In the rows, zero is written as 128.
Each path is a new rotation, seen through one point. The rows after it are directions, each followed by how far the rotation turns it, in deg/step (0 if it stays put).
Each turn is a multiple of 5 degrees from 10 to 175, or 0.
Each row of a path follows its step; steps can be skipped.
Rotation 1:
step 0: [123 121 120 129 126 132 129 113 130 129 118 137 136 128 126 127 123 127
 127 131 133 139 129 131 132 116 133 136 130 128 147 125 129]
step 1: [115 123 123 126 114 116 128 141 128 120 124 127 114 129 128 131 138 131
 133 127 124 132 121 121 132 133 136 132 127 125 135 122 129]
step 2: [121 130 134 129 128 127 137 133 129 131 129 150 129 139 125 140 117 127
 127 127 126 122 128 135 117 132 128 130 127 120 128 130 133]
step 3: [129 124 121 128 135 126 133 124 121 143 114 125 129 137 116 132 133 138
 124 132 135 126 118 130 137 128 125 136 123 129 130 123 128]
step 4: [130 123 124 126 125 118 119 133 136 124 117 135 124 129 131 127 132 135
 132 138 119 122 117 113 124 125 123 120 130 128 117 132 134]
step 5: [128 130 140 126 129 130 133 113 130 122 115 138 129 121 139 139 117 129
 127 133 135 120 125 134 127 124 135 133 128 133 131 128 131]
step 6: [121 119 121 131 115 115 137 130 119 130 122 125 131 123 126 135 136 132
 128 135 132 127 138 125 140 134 132 127 130 141 124 126 122]
step 7: [121 131 117 135 125 117 124 131 138 129 135 145 132 121 121 126 112 130
 135 135 123 129 127 129 128 127 126 123 133 127 129 129 138]
step 8: [119 135 136 127 137 128 128 125 128 132 126 135 118 127 124 129 135 132
 128 136 127 129 120 141 143 122 136 139 131 130 136 118 127]
step 10: [127 134 122 132 126 132 127 120 133 128 129 129 125 130 123 129 108 133
 130 133 139 111 121 131 125 125 132 135 116 128 123 136 133]
step 11: [132 126 130 133 128 123 132 120 128 128 133 125 124 126 132 137 147 144
 129 138 127 126 131 130 137 123 127 132 118 132 116 124 130]
Speeds:
[130 128 124 127 129 126 130 129 132 126 130 129 131 130 129 125 130 128
 123 131 130 127 128 131 130 129 122 129 126 130 130 128 131] | 95
[130 129 127 126 127 121 125 127 127 126 127 124 129 128 125 130 129 129
 126 127 124 127 131 127 130 128 127 131 130 125 129 130 127] | 135
[129 127 127 132 128 125 131 128 127 132 134 128 129 128 127 132 126 133
 129 125 129 128 130 130 127 133 127 127 127 128 126 127 130] | 85
[131 125 129 127 128 126 127 123 127 125 127 128 130 124 129 127 129 128
 130 131 130 128 133 125 128 130 131 124 127 130 129 127 132] | 55
[127 128 130 130 126 127 129 129 128 128 130 127 125 131 128 125 132 131
 126 132 127 129 130 123 126 131 129 128 131 131 125 124 124] | 145
Rotation 2:
step 0: [127 123 130 135 136 120 129 133 125 128 132 135 126 117 127 123 128 128
 121 131 133 126 118 128 139 124 122 128 113 121 125 114 123]
step 1: [129 137 137 132 139 134 129 128 119 120 119 122 122 130 126 135 133 131
 112 133 135 128 124 136 128 126 119 132 124 124 128 121 130]
step 2: [122 121 139 127 128 124 126 122 131 130 120 119 124 126 130 127 131 124
 119 124 121 131 123 137 139 131 121 141 126 118 122 130 124]
step 4: [125 117 128 132 129 124 138 132 130 115 118 126 133 122 138 130 123 132
 108 127 129 119 133 128 126 124 123 132 129 125 128 130 129]
step 5: [128 127 138 126 137 121 127 128 124 124 125 129 138 124 127 136 126 126
 114 120 126 128 118 127 133 141 127 129 132 133 125 143 129]
step 6: [130 126 131 132 131 116 136 131 124 125 124 134 122 116 131 126 142 122
 127 127 125 121 121 116 124 130 123 137 122 126 130 138 125]
step 7: [130 123 132 136 136 126 129 129 126 120 144 128 132 128 129 131 144 129
 115 123 129 119 133 128 124 129 124 131 122 131 119 129 132]
step 8: [124 124 144 127 130 117 135 131 126 132 127 127 121 127 132 135 135 139
 124 121 119 130 124 131 126 124 118 129 132 139 118 126 133]
step 10: [133 119 134 128 116 123 131 134 127 117 137 127 117 113 131 126 128 128
 125 117 130 121 129 135 130 124 134 124 126 132 124 128 133]
step 11: [125 130 133 132 132 116 132 128 119 127 125 125 125 124 128 128 127 129
 116 129 129 126 132 132 133 125 130 108 119 143 127 131 131]
step 12: [132 129 132 123 122 121 132 136 122 126 112 126 128 125 118 128 139 124
 133 127 132 121 127 142 132 133 126 128 118 133 123 135 133]
Speeds:
[128 129 128 126 126 127 128 126 127 125 133 126 124 126 130 126 130 125
 128 131 124 131 127 127 127 131 134 130 126 125 129 129 128] | 100
[128 129 125 127 127 127 129 131 128 125 127 130 129 124 129 126 121 127
 126 128 129 126 128 127 131 129 131 125 130 130 131 132 128] | 60
[134 124 124 130 129 129 125 126 129 126 130 128 126 124 128 126 128 126
 129 127 129 124 127 126 125 129 125 127 127 128 128 123 128] | 110
[128 126 128 125 126 127 127 128 128 128 123 126 127 131 124 131 125 126
 125 127 128 126 131 124 127 131 128 126 125 123 129 128 126] | 35
[125 129 127 129 129 131 125 134 129 128 130 124 121 128 128 131 127 127
 129 129 127 127 128 127 133 128 126 127 127 130 127 126 128] | 40
Rotation 3:
step 0: [125 124 115 126 120 126 138 137 131 128 131 123 124 118 125 131 119 133
 142 134 134 132 129 123 127 115 122 124 117 120 123 128 136]
step 1: [125 119 120 120 128 122 134 143 125 129 120 131 133 130 115 124 125 126
 141 136 128 134 132 131 130 119 133 118 120 124 135 127 140]
step 2: [120 125 133 115 135 127 138 126 128 121 122 132 134 133 127 132 126 126
 137 127 125 141 130 134 131 116 122 119 125 124 141 135 134]
step 3: [116 132 131 131 125 124 148 132 131 120 122 121 129 133 136 131 121 128
 128 117 127 132 130 129 127 118 124 116 133 126 136 136 136]
step 5: [121 121 126 120 124 117 135 130 132 120 122 121 124 124 127 120 132 124
 135 128 135 139 141 139 120 125 127 129 125 132 113 133 132]
step 6: [127 122 133 125 127 109 130 140 129 113 128 126 131 131 126 122 138 119
 132 132 129 128 139 134 130 124 116 121 124 122 124 133 129]
step 8: [118 123 128 131 127 125 131 138 132 126 135 130 132 124 128 137 123 138
 128 124 130 138 139 122 137 117 130 116 133 121 113 126 135]
step 9: [123 123 131 129 138 123 127 138 125 127 127 126 126 133 118 124 130 133
 127 126 133 141 145 130 137 123 141 120 137 129 126 123 138]
step 10: [121 131 133 123 141 127 126 122 121 118 126 122 123 138 132 126 130 128
 130 129 135 145 149 131 135 127 128 123 132 125 132 130 125]
step 11: [125 135 126 137 134 124 135 130 127 117 132 115 113 138 139 127 127 128
 127 129 138 131 139 121 133 127 120 120 127 121 126 134 129]
step 12: [135 123 115 133 127 129 133 133 121 125 126 120 116 128 128 130 119 130
 127 135 140 126 142 123 136 126 125 128 124 117 117 137 136]
Speeds:
[125 128 127 128 133 127 125 128 126 127 131 127 125 125 130 125 129 130
 124 131 126 128 129 125 132 127 130 130 129 125 127 127 126] | 25
[127 128 130 127 132 128 128 127 130 127 126 131 127 134 131 130 128 124
 126 128 126 125 127 125 129 128 125 125 124 128 127 132 127] | 85
[133 128 124 129 127 127 126 129 133 124 128 132 129 123 129 126 129 130
 131 131 126 127 128 127 130 131 126 127 125 127 126 129 129] | 55
[124 130 126 132 127 126 129 133 131 127 131 126 127 129 129 127 131 127
 129 125 126 126 127 125 125 128 127 125 127 128 128 122 128] | 135
[127 130 128 131 131 130 128 125 132 126 125 129 128 128 130 127 126 130
 128 123 125 132 130 127 128 131 131 127 131 130 132 128 130] | 55
Rotation 4:
step 1: [126 132 135 130 139 128 118 132 129 139 116 132 131 120 125 127 132 138
 123 132 126 130 129 129 130 118 128 122 121 137 122 130 127]
step 2: [131 128 132 123 123 125 118 132 120 131 119 140 139 119 129 118 125 124
 125 138 131 132 120 129 122 132 130 129 120 129 131 120 123]
step 3: [133 124 121 123 107 128 127 136 119 134 136 127 131 125 133 121 129 130
 124 128 124 132 129 128 132 126 130 132 128 134 126 118 132]
step 4: [125 135 120 135 116 117 123 119 134 137 135 126 123 122 131 134 135 129
 127 130 125 132 124 125 138 119 127 128 129 126 128 122 136]
step 5: [122 139 132 129 124 122 140 125 131 119 124 128 123 128 125 135 125 130
 133 136 131 137 115 130 135 121 123 132 118 128 131 124 126]
step 6: [129 126 139 121 122 125 139 130 131 118 128 120 131 124 137 131 129 124
 122 128 143 126 132 125 134 127 121 130 126 134 134 128 119]
step 7: [125 121 132 120 130 127 123 120 130 128 132 128 121 132 125 128 137 122
 113 123 132 130 129 126 132 123 122 136 140 133 120 131 118]
step 8: [118 116 130 125 132 134 123 124 126 128 120 130 128 129 117 129 130 128
 125 133 123 130 122 124 130 109 132 126 133 129 135 135 128]
step 10: [126 129 131 129 131 131 123 136 117 139 132 123 126 120 136 121 127 132
 129 119 124 120 127 123 138 127 129 136 119 129 120 128 121]
step 11: [126 126 129 130 129 114 123 128 129 133 138 136 130 106 124 124 130 133
 131 131 120 126 122 125 127 126 121 125 125 128 124 131 123]
step 12: [137 135 126 124 121 124 129 136 130 122 129 136 130 126 128 123 130 135
 128 144 121 132 125 134 129 120 121 124 123 141 127 132 130]
Speeds:
[126 124 130 127 128 129 130 130 127 130 128 125 131 126 130 132 129 132
 128 127 126 128 133 127 129 124 131 124 126 128 132 128 129] | 155
[128 129 126 125 128 130 124 127 124 130 130 127 127 129 123 125 126 128
 128 128 133 131 131 124 129 128 128 125 125 126 130 128 129] | 55
[134 125 128 129 134 124 130 129 130 127 129 129 128 127 127 129 130 131
 127 127 132 128 126 125 129 129 127 127 123 130 127 127 126] | 70
[130 129 125 131 123 129 128 128 129 131 127 128 132 125 128 129 129 128
 129 130 128 132 129 131 126 130 128 126 124 129 123 126 129] | 35
Rotation 5:
step 0: [127 139 142 126 121 123 137 133 134 116 123 124 122 133 129 118 122 122
 123 143 130 121 133 130 131 134 137 127 134 133 140 126 116]
step 2: [121 127 131 119 132 134 124 123 141 131 120 126 124 135 130 141 124 130
 123 117 113 133 123 136 131 131 109 134 131 131 125 133 122]
step 3: [129 125 129 111 120 124 133 135 124 124 109 131 121 125 130 140 124 122
 137 123 131 141 132 122 134 132 133 122 128 132 128 126 141]
step 5: [133 125 117 119 122 128 123 118 132 127 137 121 120 131 130 129 134 129
 141 137 111 116 129 132 123 122 132 130 115 125 127 121 123]
step 6: [125 105 128 134 130 132 131 125 128 125 138 128 117 125 124 139 133 121
 122 136 127 132 130 119 145 131 118 136 128 125 127 122 126]
step 7: [127 124 130 119 135 125 132 143 127 124 129 123 122 134 139 132 128 146
 114 130 141 124 140 126 133 130 133 129 123 135 121 135 128]
step 8: [133 143 128 123 124 126 142 123 124 122 137 146 138 125 139 132 134 135
 127 127 131 128 136 138 128 129 127 130 124 114 135 131 127]
step 9: [119 127 134 132 123 128 131 129 121 126 134 134 126 132 137 123 122 118
 132 129 106 129 124 138 136 128 137 129 135 137 130 134 113]
step 10: [115 126 126 126 126 119 121 130 118 140 135 126 116 140 120 128 126 123
 128 117 125 128 142 123 125 140 127 136 135 129 134 126 139]
step 11: [142 138 130 125 132 125 116 133 133 131 123 119 129 136 139 132 127 132
 129 127 134 146 130 124 127 134 115 141 132 122 129 128 119]
step 12: [133 128 127 114 127 126 130 126 121 132 124 128 131 128 141 130 137 133
 135 136 123 136 121 121 130 118 127 106 134 128 138 118 128]
Speeds:
[127 127 127 131 127 129 129 131 130 126 127 127 124 130 125 126 125 127
 127 127 128 132 134 128 131 129 127 127 128 130 125 128 133] | 100
Rotation 6:
step 0: [129 123 120 138 123 117 133 129 122 130 131 131 143 143 119 139 130 120
 120 121 134 125 133 131 124 121 126 132 132 127 125 125 118]
step 1: [118 131 109 119 131 132 123 118 121 136 118 130 131 135 121 142 127 125
 127 130 132 125 129 138 125 134 123 130 121 131 122 126 127]
step 2: [124 120 132 133 131 128 135 134 121 123 127 133 140 138 122 145 135 128
 129 130 128 130 123 131 115 134 122 135 128 142 120 138 125]
step 3: [125 132 113 116 129 124 133 133 127 121 117 125 141 136 123 132 128 112
 129 136 129 136 128 131 117 123 132 132 126 122 124 134 129]
step 4: [123 121 127 131 122 123 131 132 117 135 122 122 132 139 125 137 135 123
 115 135 136 140 134 127 129 134 118 124 129 128 115 130 120]
step 5: [118 122 112 121 126 140 130 123 135 132 124 127 134 143 124 135 132 114
 128 126 124 128 120 124 125 133 125 121 128 138 127 133 124]
step 6: [125 121 122 127 128 119 123 132 125 130 134 124 137 133 129 148 127 124
 137 136 123 135 134 116 120 138 131 133 132 131 115 133 125]
step 8: [124 132 124 130 119 123 122 134 133 131 139 133 137 145 121 142 141 124
 124 137 129 132 131 128 132 125 126 122 131 125 123 131 117]
step 9: [120 127 107 130 127 129 135 119 123 135 130 130 130 129 116 147 122 122
 131 122 133 127 126 120 128 126 132 121 125 124 126 132 120]
step 10: [125 131 125 132 121 125 126 135 132 128 119 138 134 139 124 151 127 137
 131 133 123 123 132 130 126 140 127 129 121 132 119 135 128]
step 12: [122 135 130 125 123 128 131 131 121 139 120 137 135 135 123 145 130 123
 117 140 125 134 131 126 122 120 126 125 125 117 120 126 123]
Speeds:
[128 128 131 127 132 126 127 133 128 126 126 126 128 126 124 128 131 131
 132 130 125 131 126 128 126 123 128 130 127 127 128 130 131] | 85
[129 131 130 127 129 130 128 128 124 126 124 131 130 129 128 125 125 128
 126 129 131 127 127 129 125 128 126 126 126 127 124 135 129] | 40
Rotation 7:
step 0: [132 130 125 135 117 146 114 132 123 124 122 134 125 124 127 131 130 133
 133 130 126 127 142 124 132 134 125 131 112 125 128 133 131]
step 1: [128 135 128 130 134 129 133 128 130 115 132 131 122 138 124 131 114 118
 134 127 124 122 130 138 126 122 124 110 132 129 137 130 133]
step 2: [124 126 129 127 131 122 118 117 117 130 132 141 119 124 129 139 123 143
 125 133 124 135 124 130 133 134 128 127 130 134 114 122 130]
step 3: [137 115 130 127 127 123 119 120 132 136 118 126 118 126 127 125 122 120
 123 126 130 125 128 133 117 115 140 131 120 128 138 132 128]
step 4: [125 132 133 131 116 146 124 128 121 122 119 127 130 130 129 139 126 124
 132 120 123 123 140 130 127 134 128 138 129 139 119 135 128]
step 6: [138 123 141 131 140 125 128 123 122 130 128 128 120 132 127 144 123 132
 132 135 121 132 124 121 126 133 125 118 123 134 117 127 133]
step 7: [129 124 127 131 117 128 122 124 123 129 128 128 118 118 126 131 118 135
 114 122 134 123 118 135 118 112 126 133 127 131 134 128 125]
step 8: [139 125 122 125 125 137 122 137 131 125 116 131 126 130 131 135 124 128
 142 131 121 127 139 140 132 133 135 140 123 137 126 130 123]
step 9: [123 127 137 132 120 135 127 128 119 124 128 140 130 138 137 127 126 117
 134 123 129 122 123 139 130 121 125 114 133 119 129 128 137]
step 11: [137 123 130 120 123 129 132 118 129 134 122 132 124 112 128 137 124 127
 133 120 123 125 117 123 118 108 129 127 126 130 132 128 128]
step 12: [127 117 126 132 125 137 118 136 127 120 126 121 128 128 127 131 129 130
 134 130 121 119 124 144 120 137 123 142 128 136 122 136 129]
Speeds:
[130 127 124 130 129 132 129 130 129 127 130 128 128 129 127 128 130 127
 128 124 132 128 129 129 127 126 133 131 127 128 123 128 133] | 85
[131 128 126 128 128 128 129 128 131 126 126 130 126 129 130 120 124 128
 129 130 127 129 126 124 129 129 130 128 123 131 128 128 127] | 145
[132 130 129 129 127 130 129 134 130 127 131 127 127 128 128 132 126 131
 126 131 131 130 125 128 127 130 124 128 125 128 132 127 129] | 55
